A single turn carries every row of the set below to another of its rows. Some are shown first; where does it send the rows asked next?
Q_236: [-11  -3  38  -1  14 -24   2 -17   2  18 -21 -47   7  -2  12   5  58 -41
  -9   5  -3  26   5  -1  20  20   3]
Q_935: [ -3  -7  11 -34  -7  -6   8  20  -1  18   3   6  21  10 -14  -1 -11   1
 -18   1  22  27   4  47  28 -43 -22]
Q_662: [-30  -7 -26   8 -31  22 -21  -8  24   3   2 -28  35   8  41 -12 -19  -3
  47  -4 -27 -10 -17   5   1   6 -17]
Q_826: [ -4  27  -8  -9  11  -7  21  51  -2   1   7   2   0   6  -8  -7   2 -13
 -21   8  20 -32  11 -14  45 -29 -10]
Q_296: [-22   2   9  25   6 -17 -15  -3 -26  -9 -16 -36  -1   9  -2  -7  44 -20
  20 -16 -38  16   0 -30  28  40 -27]
Q_771: [ -2 -24  14 -20   3 -10   3 -18   1  24   9   4  19  35  32  17 -22  26
   4  -1 -31 -37  13  56   9   8  13]
Q_770: [-19  12   3  20 -11   2  16  23  22 -31 -28 -14  36 -37  17  -3  -7 -35
   3 -13  -5  -2  -1 -17 -38   2  22]
Q_197: [ 14 -17  30 -14  -3  26 -17  12   3  -6 -36 -21  43  16  39  29 -13 -33
  18  -4 -15 -20  18   0 -30  17   0]
Q_252: [  9 -22   2 -10  -4  -3   3 -18 -22  -4   6  20  17   9  16  12 -41  17
  20 -16 -30  -9   8  70  -2  23  12]
Q_634: [-10 -34  12  18   2 -14   8 -10 -14 -33   8  30  19  23  16 -19 -17 -37
  -9  -2  30  -5   7 -36  17  35  -6]
Q_843: [  8  -5   7   7   2  -7  26 -34  -5  -2 -14  -1  47   6 -24  -1  10 -38
  -3  19  40   3 -28 -35   5  -3  -5]
Q_125: [-24  10 -17  43   5  -7  11   9  53 -24 -11 -10  17  -9   5   0 -28 -26
  13 -30  -5  -3 -33   3   4  19   8]
Q_674: [  1   5  -2  11 -26 -28  -7  12 -11  62  -4 -22 -19  -3  -9  -8  23   8
 -21  -4 -31 -10 -23  25 -40   7   0]
Q_195: [-42 -10  -2  -2 -17 -32  22 -14   8  -8   8  30  39  33  26 -12   0 -17
  -9   3  27  -1   7 -44  16  11  -2]
Q_42: [  0 -13  -8  32  -3 -12  11 -33 -31 -37   1   2  29   0  -5 -20   4 -43
  11   0  36  -7 -11 -21  24   7 -14]
Q_684: [  3 -11   9 -25  -1  30  -3 -19 -30   7 -10 -16  34   9 -22  -5  -7  30
  -1  17 -55 -15  -8  24 -21 -16 -11]
Q_93: [-17  24  -6 -40  -5 -11  -9  12 -16   5   2  -5 -49  15  21  14  13   2
  11  -8 -19 -17  -4  28 -20  54  -1]
Q_943: [-10 -16  11 -25   2   5  -1 -20  -8  27   1 -19  28  35   8   5   1  36
  -3  17 -50 -44   4  28  -1 -20  -1]
Q_293: [ -9  19 -14 -21   0  -5 -25 -11 -19  -8   3 -14 -44   1  -8  27   8 -24
 -22 -12 -31   0   6  41 -19  40 -13]
Q_104: [  2   8 -12  11 -13 -17 -24 -10 -16  27   0 -25 -24 -10 -26  13  14 -22
 -41 -10 -39   3  -5  40 -32  11 -12]
Q_175: [-20 -15  -2   0  -3 -46  24 -19  10  -1  -3  19  41  27 -22   4   7 -17
  10  13  13 -14 -19 -58   2  -9   1]
Q_420: [ -2  12  11  -7  -1  -8  18  54 -14 -22 -15  -3  19 -27  -1  -4   8 -27
 -11  10   0 -27  23 -34 -15 -28  12]
Q_539: [  9 -12  13 -14   1 -33 -10  24 -37 -26 -21  -3  24  11  -5  29   7 -18
  25 -20 -11 -23  32  25   2 -43 -12]
Q_991: [ -1  -3   7   3  -6   5  -2  23 -11  22   4   5   0   9  -6  -1   8 -16
   5  -2 -24  49   1 -39  18  71 -17]
Q_896: [ -4 -44  -2  -3   2   1 -16  20  30  15  21   6   1  14 -26 -17 -46  12
  20   8 -22   7 -38   7  16  -7 -20]
Q_511: [ -8  13   2 -20 -21 -24   2  25 -11  47  -2 -10 -35  13  20  -8  22  22
  11  -1 -20 -23 -22  18 -34  34   8]
Q_445: [  7 -27  21  -2  10 -66   8   4   6  26  11  -7 -14 -10 -15  17  35 -37
  20  12 -15  20   5 -10  16  10  26]
Q_613: [-13   8 -20  -6 -31 -39  16   9  -6  37  29  11   1 -11   5   4  23 -17
  23   4  -9  51  13 -11  30  27   7]
Q_755: [  9  -9  -2 -15 -12  26   1 -22 -39 -11  -6   6  30  -8 -12  -3 -28  20
  13  -5 -40  10  -4  54 -18   7  -2]
Q_666: [ -9  17 -14  19  23  -2  15  29  45   3   8   0  -3  20 -10   0 -26 -15
 -14 -12  17 -16 -25   3  50   8  -9]

Q_943 moves to Q_252
Q_666 moves to Q_770
Now these:
Q_511 moves to Q_293
Q_662 moves to Q_539
Q_296 moves to Q_445
Q_634 moves to Q_843

